Each row is where one point has got to under a steady rotation. How many ticks took it there?
The counts run from 0 to 1313.
[124 123 144 137 175 124  93 118 153 142 140 110 130  98 104 116 102 147
 178 120 123  90 163 135 165 102 126 106 145 122 131 156 147 147 139 129
  99 105 202 124  95 131  78 147 173 135 156  90 124 144 148  81 144] -> 609
[117 113 127 132 211  86 124 110 139 133 146 107 126  84  55 148 127 142
 134 112 132 133 134  93 107 107 134 146 143 114 128 147 158 135 135 157
 104 118 107  98 121 159 114 155 134 105 119 104 135 184 178  90 112] -> 619
[125 123 157 133 206 102 103  61 148 105 128  73 136  93  84 128  96 137
 155 113 146 117 126 150 135 108 132 117 152 118 129 174 173 164 139 138
 106  96 139 143 115 134  85 151 165 131 164 100 145 148 134 136 145] -> 310
[110 132 117 136 192 106  93 120 139 137 136 127 105  79  74 122 138 136
 146 117 137 109 152 107 158  93 107 122 158 115 143 132 157 134 143 167
 104 128 154 104 130 157  81 159 137 104 134 104 118 184 169  74 100] -> 910
[111 133 180 154 201 128  89 102 137 121 138  81 130  99 100 116 119 127
 184 133 142 101 148 134 146 117 125 116 128 109 136 157 132 158 137 130
 104 105 155 136  96 137  55 161 135 143 148  80 146 167 156  96 145] -> 1017
[153 130 129  83 186  97 129 135 109 148 107 120  98 111  93 128 109 153
 165 113 152 153 163 113 120  72 115 102 152 130 123 112 174 160 156 133
 110 106 127  89 135 156 104 143 170 119 157 141 157 139 126  61 137] -> 1072
[143 103 169 132 174 130 137 141 143 121 164 112 137  91 120 144  74 153
 163 124 115  85 165  62 165 121 124 100 124 134 133 131 114 173 133 118
 139 108 178 134  67 119 114 142 171 128 148 115 136 182 126 134 145] -> 949
[149 113 141 144 156  87 118 134 172 122 152  87 144  96 108 127  79 181
 180 131 143 170 113  91 147 133 138 138 131 137 116 165 173 142 155 123
 119  99 161 124  90 129 120 168 157 124 149  80 141 142 127  70 120] -> 76
[128 123 126 151 149  97 127 123 164 104 156  89 122  85 104 116  67 161
 150 124 139 116 139  56 158 112 132 116 155 134 116 137 168 155 142 119
 120  85 176 119  81 122 117 157 177 134 147 100 142 165 107 140 149] -> 642
[134 112 165 119 131 110 118 150 131 109 139  73 130 111 124 141  93 150
 164 130 174 146 149 107 128 100 127 127 125 134 105 131 145 161 169 121
 116 100 146 108 107 120  83 152 149 158 187  99 121 160 107  53 132] -> 282
[104 144 147 120 191  92 120  75 137 108 139 121 131  70  88 123 125 150
 154 120 147  67 150 107 176 127 100 109 155 114 146 144 147 154 139 156
 124 139 139 135 113 152  81 168 135 114 139 115 156 187 127 140 109] -> 1209
[134 110 156 128 127 114 127 149 106  81 142  69 145 116 129 133  97 117
 149 133 143 125 156  60 152  95 110 107 138 144 114 142 158 182 149 139
  99 121 143 102 114 123  86 157 126 134 179 116 124 191 124  92 123] -> 40
[114 136 163  97 178  92 125 126 107 114 117 102 111 106  87 109 120 129
 144 135 149 139 136  60 130  91 144 103 158 124 129  70 160 173 140 106
 106  90 102  92 111 125  92 137 183 132 140 131 164 142 130 110 140] -> 772
[124 107 138 101 182 103 130 108 140 107 147 122 119  66  78 142 125 150
 103 115 151  98 137 102 155 128 122 129 169 158 142 125 138 144 129 157
 113 126 114 133 128 155  81 146 135  89 134 114 138 178 143 116  73] -> 603
[104  97 122 123 127 106 139 154 149 111 169  93 105  88  83 129 102 134
 121 134 139 117 127  59 145 122 161 134 182 147 120 114 176 145 146 146
  93  88 155 107 113 131 100 165 175 133 140  92 133 152 150 105 113] -> 287
[110 127 139 103 183 100 119 125 143 133 127 132  99  76  60 112 142 150
 134 134 142 125 136 107 143 124 128 117 173 130 154 106 175 131 147 153
  90  92 134  92 120 155  79 147 173 113 128 108 157 136 157  71  99] -> 62
[141 108 166 160 192 103 114  78 155  93 151  86 133  90  90 119  91 143
 147 130 140 117 122  83 158 122 133 100 142 121 145 133 153 180 131 126
 129 107 134 152 107 116  95 149 142 124 155 105 149 162 134 144 148] -> 759
[149 122 155 101 182  95 133 117 119  99 115  99 147 103 124 133 110 170
 162 128 150 125 158 104 178 131  86  78 138 151 135 151 128 188 154 137
 125 141 154 141 112 149  67 143 113 112 176 137 138 181 113  99  97] -> 249
[130 122 158 106 201 118 131 109 101 122 129 101 111 102  76 154 127 122
 120 131 142 113 148  97 120  81 136 115 167 128 138  86 148 179 135 141
 117 106  98 111 134 141  76 125 165 107 157 143 136 190 137 129 142] -> 5
[143 136 128 154 200  85  98  89 152 103 113  96 106  93  84 111  94 151
 144  95 164 142 145  93 123  86  93 117 154 123 120 119 157 165 131 141
 121 124 111  99 101 124  93 133 154 116 131 120 151 185 143  98 123] -> 9
[140 107 135 128 142 127 121 154 112 100 132  88 121 111 118 116  90 135
 160 128 118 112 166  50 166  97 122  80 157 140 124 108 152 174 149 120
 100 113 177  99  90 127  87 147 151 136 168 122 130 170 129 104 136] -> 448
[145  89 137  95 190  99 124 121 141 118 143 101 135 114  85 134 112 155
 133 118  93 139 121  86 139 122 178 116 169 155 129 150 170 165 139 132
  67  87 164 126 125 153  97 147 148 105 148 107 142 116 163 100 140] -> 512
[179  91 162 122 177 124 120 135 136 126 131 115 110  96 120 126 100 153
 153 114 136 146 154  68 138 114 123  77 166 166 110 115 146 186 130  97
 112 101 135 110 101 136  79 152 143 146 146 116 168 144 159 101 153] -> 864
[107  98 164  99 137 127 135 149 132  99 172  87 117 103  99 143  93 120
 121 128 145  90 138  86 138  90 167 121 167 149 118 100 163 172 152 128
 115  80 135 107 112 127  98 141 202 142 165 129 131 165 126 130 140] -> 1046
[131 108 182 115 178 107 136 117 125 105 137  71 136 102  79 150 108 140
 119 131 168 155 125  98  97 105 153 148 165 155 117 105 154 170 132 128
  96  87  87 121 128 140  80 129 163 128 158 104 147 158 145 105 125] -> 521
[131 119 156  90 162  92 155 179 120 124 137 121 138  87 114 142 100 169
 148 115 162 123 164  68 136 125 109 132 140 163 115 103 115 149 147 130
 130 120 120  96  94 139 103 138 162 121 144 131 138 184 124  64  85] -> 1039
[148 123 160  94 171 107 117 126 122 140 161 123 132 109 108 128  91 160
 175 142 151 107 156  94 192 108 127  95 124 132 139 139 125 150 152 136
 140 134 187 147 122 154  94 147 155 109 174 118 130 163  80 101 152] -> 899
[120 135 162  68 175  78 159 155 129 130 143 126 122  87  81 132 109 158
 125 114 163 135 142  71 133 120 139 129 151 150 116  87 139 156 143 116
 125  84 117 102 110 152 103 137 186 114 136 135 153 142 116  85 114] -> 930
[148  93 143  74 199  76 129 121 138 117 153 127 137 101  90 138 122 146
 110 103 141 144 131  78 141 120 142 104 150 151 130 113 152 169 135 142
 119 112 102 101 136 151  85 146 140 110 131 151 145 172 155  72 109] -> 813
[134  95 156 116 149 112 156 144 109 106 162 114 120  79 110 172 113 145
 133 135 155 116 151  43 136 142 118 112 156 162 130 101 137 170 147 144
 131 139  95 109 113 150 104 163 133 127 166 121 144 195 143 119  91] -> 1196
[137 111 151 102 168 103 119 145 127  94 145  88 128 122 100 122  94 127
 114 105 125 129 155  70 151  79 124 119 148 154 114 102 125 175 125 149
  99 113 160  96 101 123  77 118 154 110 141 133 109 186 150  67 129] -> 606
[134 132 168 144 185  87 119 107 137 140 165 106 123  79  96 142 100 148
 164 118 185 132 154  70 115 109 122 133 110 117 112 126 128 146 139 123
 162 124 108 121 106 149 131 161 133 125 137  99 139 202 115 130 153] -> 1083
[122 103 107 122 157 126 125 123 165 132 160 127  85  68  86 139 113 152
 127 124 155  96 160 124 158 113 101 133 186 144 140 120 167 130 156 167
 120 107 140 108 120 147  90 146 182 111 148 109 134 164 154  95  94] -> 1152
[147 152 144 125 153 100 119 128 130 148 147 103 114  72 113 131  91 173
 190 120 179 124 171 121 157 111 121 124 154 145  98 150 149 127 142 115
 136 118 194 138 117 147 109 152 154 116 168  80 146 149  83 108 135] -> 334
[163  99 159  79 168 113 139 138 106 119 132  93 137 101 123 146 113 138
 141 106 128 111 164 111 148 113 124 109 160 169 106 152 142 192 139 127
  76 110 163 111 105 148  63 147 127 116 150 121 139 156 149  94 120] -> 1263
[173 121 176 133 202  89 117  94 141 130 130  87 129  90 107 142  90 172
 180 109 169 156 149 128 131 116 120 123 133 136 107 157 135 154 135 112
 144 115 139 149 109 142  93 143 128 117 161  92 153 152 108 101 151] -> 217
[142 131 176  74 175  87 130 134 113 119 130  88 136 116  95 140 109 154
 155 128 177 169 143 113 132 100 137 126 141 145 115 127 150 148 168 129
 118 108 118 118 153 161  78 139 149 107 173 126 132 150  99  49 119] -> 1230
[133 125 174 134 163 134 133 123 102 110 120  61 120  93 101 149 126 140
 152 143 168 142 134  98  92 113 129 133 174 150 121 107 163 164 139 114
  92  93  89  89 111 127  87 145 158 149 175  94 161 149 150 108 118] -> 1179
